A single turn carries every row of the set below to another of its rows. Some are shown first; where does it send the rows asked next?
N: -.03  -.08  -.03  -.01  -.08  .24  -.15  .08  .17  -.19  -.12  .00  -.03  .17  -.14  .08  .00  -.05  .24  .32  .22  .03  -.22  .14
V: .15  .07  -.04  -.06  .01  .06  .14  -.14  .07  -.13  .18  .01  .18  .02  .02  -.08  .08  -.43  -.03  .08  -.04  .18  -.23  .40
E: -.08  -.21  -.01  -.31  .16  -.07  .07  .08  -.12  -.13  -.05  .13  -.20  -.13  .32  -.13  .08  -.07  -.12  .04  -.30  -.22  .07  .19
S: .02  -.05  .26  -.12  .17  -.21  -.26  -.02  .07  .02  .04  .07  .04  -.09  -.17  .02  .02  -.13  -.01  -.25  .14  -.31  .08  -.01
X: .10  -.25  .05  .01  .04  -.01  -.23  .18  .12  -.31  -.02  -.23  .24  .28  .08  .20  .11  -.01  .03  .21  .18  -.08  -.14  .17
K: -.01  -.07  .31  -.15  -.11  .16  -.05  -.08  .09  .02  -.03  .16  -.03  .19  -.24  .09  -.06  -.23  .03  -.08  .22  -.18  -.02  .01
D: .00  -.09  .12  -.07  .17  -.05  .10  .06  .15  -.10  -.03  .00  -.05  .33  .08  .08  .13  -.07  -.31  .08  -.40  .09  .13  .38
Z: .10  -.11  -.28  -.10  -.03  .14  .22  -.02  .07  -.10  -.01  .05  -.04  -.14  .04  .08  .20  -.39  -.11  -.22  .12  -.06  .02  .25
M: -.11  .10  -.12  .36  .03  -.09  .08  -.03  -.09  -.14  -.01  -.02  .22  -.06  -.04  -.05  -.23  .20  .09  .09  .03  -.17  .04  .07
P: .22  -.25  .04  -.08  .05  -.53  -.04  -.14  .09  .04  .05  .05  -.08  .13  .02  .11  -.02  .30  -.05  -.04  -.25  -.07  -.13  .08
F: .17  -.40  -.08  -.13  -.05  -.37  .04  -.01  -.03  .01  .10  -.24  -.12  .23  .05  .06  -.01  .23  -.06  .07  -.18  -.17  -.08  -.04
T: -.11  .07  .01  .12  -.17  .03  .12  .03  -.05  -.13  -.27  .33  .04  -.02  -.09  .00  -.26  .03  .17  -.02  .16  -.11  -.10  .12
L: .11  -.09  -.25  -.10  .06  -.44  .03  -.05  .11  -.02  .05  -.06  -.06  .22  -.04  -.05  .05  .26  -.02  .15  -.31  -.23  -.10  .02
G: .10  -.11  -.09  -.10  .20  .12  -.04  -.04  -.14  -.10  .14  -.08  -.21  -.09  .06  .14  -.14  .13  .05  .05  -.41  .24  .12  .20
C: .16  -.18  -.04  .07  .13  .01  .23  -.21  .04  -.30  -.01  -.03  -.17  -.30  -.09  .01  -.14  -.31  -.02  .03  .08  .15  -.06  .31

C turns into -> Z
F turns into -> L
D turns into -> G
Now find these:
M turns into -> S
T turns into -> K

